Families of rows that turns and mirrors carry onto each other, the same ones carrying the whole set onto itself: the rest of each named row's family, in list order
9 families of 3 rows
k578: 87 196 -20 208 53 -167 40 157 118 17 -2 188 -30 139 57 85 -47 -145 -32
 99 -164
k83: 120 130 19 248 40 -44 15 144 125 32 -29 193 -71 117 -7 31 67 -117 -3 82
 -170
k717: 15 226 -83 212 32 -67 20 135 126 79 25 77 109 198 6 64 -35 -52 -4 134
 -187
k974: -49 180 82 -82 12 -271 26 67 66 -91 -117 19 129 155 -128 92 21 -17 -180
 77 58
k72: 93 -129 -112 35 86 -28 -133 -56 30 -17 -99 -94 144 184 -7 17 92 -104 120
 -32 -70
k205: -11 105 50 -158 23 -164 -48 185 139 -174 -63 -59 133 252 -111 119 110
 -39 -124 104 15
k984: -17 -177 12 25 80 -190 -196 -40 108 -64 -118 -102 135 124 -54 79 5 -139
 99 -46 -125
k824: -46 182 -29 192 56 -155 -37 151 76 83 -2 124 -56 145 57 98 0 -177 89 201
 -159
k143: 30 131 15 130 35 -91 -150 44 138 79 4 89 -34 34 127 51 -6 -134 37 2 -254
k460: 118 159 -112 162 17 -162 31 157 44 75 -52 83 85 94 26 37 -102 -219 29 86
 -208
k949: -69 83 -6 -27 -21 -357 45 193 122 -61 -35 51 98 306 -152 116 208 -22 -69
 82 -41
k544: -50 92 -44 -82 -74 -301 -21 196 44 -97 -119 -39 75 164 -165 136 189 -83
 -112 160 66
k118: -135 157 -97 11 2 -169 123 138 103 -86 -53 27 61 -5 -93 70 153 -169 -82
 123 92
k482: 37 -49 -110 100 -3 -107 -246 -134 3 -35 -79 -127 6 139 -32 131 121 -34
 43 14 -184
k659: 50 185 -22 231 97 -184 12 73 100 68 -21 158 -3 259 44 -18 77 -160 143 65
 -92
k426: -72 199 4 -78 -74 -216 55 249 190 -1 -135 24 85 72 -6 74 138 -170 -101
 62 25
k273: 178 -84 -36 63 40 -239 -225 -19 23 -124 -38 -26 58 221 -89 13 193 -83 88
 -64 -88
k600: 96 -191 -109 141 40 -182 -146 -86 88 -50 -119 -60 39 162 -57 55 55 -102
 65 -85 -148
k497: 6 -60 -97 -64 -71 -197 -138 -103 98 -10 -172 -141 50 116 -89 22 131 -32
 -69 -108 -107
k37: -94 112 -84 -96 -69 -210 25 121 60 -69 -183 -107 75 191 -98 165 221 -98
 -88 132 73
k393: -50 47 75 -22 -17 -180 93 192 193 -97 -162 50 8 214 -175 85 207 -61 -131
 79 48
k930: 69 -80 -83 98 31 -165 -252 -146 -8 -53 -113 -103 -29 154 -77 33 97 -83
 87 14 -81
k335: -47 29 48 -74 3 -289 45 142 143 -148 -148 18 94 181 -121 131 148 -74
 -141 47 114
k423: 19 88 -72 77 106 -67 -76 55 61 -77 82 77 -114 4 57 63 -1 -231 46 88 -214
k861: 2 256 -7 156 37 -74 -74 168 99 12 -19 70 -36 114 112 147 50 -201 59 191
 -130
k734: -82 -55 -149 36 -10 -185 -117 -102 128 -156 -54 -167 -19 85 -192 55 89
 -69 -55 -6 -131
k116: 108 -219 -53 81 10 -105 -116 -24 88 -59 -130 -31 -22 173 -135 42 175 -60
 18 -63 -165

Which other rows belong to the same family as k426? k143, k497
Which other rows belong to the same family as k37? k482, k861
Which other rows belong to the same family as k116? k83, k393
Which other rows belong to the same family as k949? k659, k273
Which other rows belong to the same family as k578? k600, k335
Which other rows belong to the same family as k930? k824, k544

Families of rows that turns and mirrors carry onto each other, the same ones carrying the whole set onto itself: the rest of each named row's family, in list order
5 families of 3 rows
k979: 48 -29 27 -190 16 -162 131 38 8 76 -34 136 188 39 24 103 -9 -111 42 -86
 -71 -90 30 -60 -39
k772: -88 -18 47 39 -148 -109 -22 -74 -54 34 -89 38 128 -2 -122 38 2 -130 99
 44 -70 227 -2 -47 -29
k548: -3 -39 82 134 -41 167 -24 -20 62 -36 -1 32 -81 6 -50 -108 -58 167 18 75
 19 14 -119 -173 90
k855: -70 41 -158 40 -35 106 12 88 -96 19 161 -16 -33 231 63 18 57 -155 34 -63
 10 -109 -99 142 90
k528: -109 67 -15 29 -185 35 -38 22 39 37 -118 -78 -53 230 -42 91 -21 -164 94
 -9 -82 83 32 -31 -88
k885: 36 41 -25 64 88 150 91 95 153 57 154 115 -100 -3 197 -96 29 103 -40 -28
 -87 2 17 112 -2
k375: 64 32 65 53 143 71 77 102 165 59 61 -6 4 -18 178 -115 63 68 -5 -46 -135
 22 101 126 -65
k330: 53 -11 44 66 131 45 92 47 112 58 136 132 34 -129 148 -134 56 105 -27 -8
 -104 91 28 110 7
k587: 14 -32 -74 -175 -51 -84 146 10 -10 76 72 285 86 44 39 113 -51 -71 5 -63
 -9 -105 -72 -78 44
k139: 33 -57 173 121 11 74 -39 -23 58 -38 -81 -59 31 -34 -76 -132 -24 139 51
 65 -31 53 -42 -152 38
k184: -50 -45 -89 61 11 -41 30 -12 -187 13 184 105 162 -4 -21 -41 85 -115 39
 -5 25 44 -139 130 149
k73: -18 11 2 33 66 -61 -2 72 -113 17 37 -153 185 127 -1 -25 115 -187 85 -70
 -57 -32 18 156 12
k740: -141 17 -108 51 -247 57 -6 -59 -25 30 28 168 -82 108 -61 84 -56 -90 49
 48 0 148 -111 -57 48
k515: 10 -2 126 119 -25 170 -43 31 109 -34 -77 -113 -88 100 -23 -97 -43 129 39
 33 -27 -35 -35 -153 14
k438: 21 23 -51 -189 -37 -43 128 78 56 84 0 131 31 179 84 140 -40 -117 28 -107
 -47 -179 3 -58 -35

Which other rows belong to the same family as k73? k855, k184
Which other rows belong to the same family as k979? k587, k438
Which other rows belong to the same family as k772? k528, k740

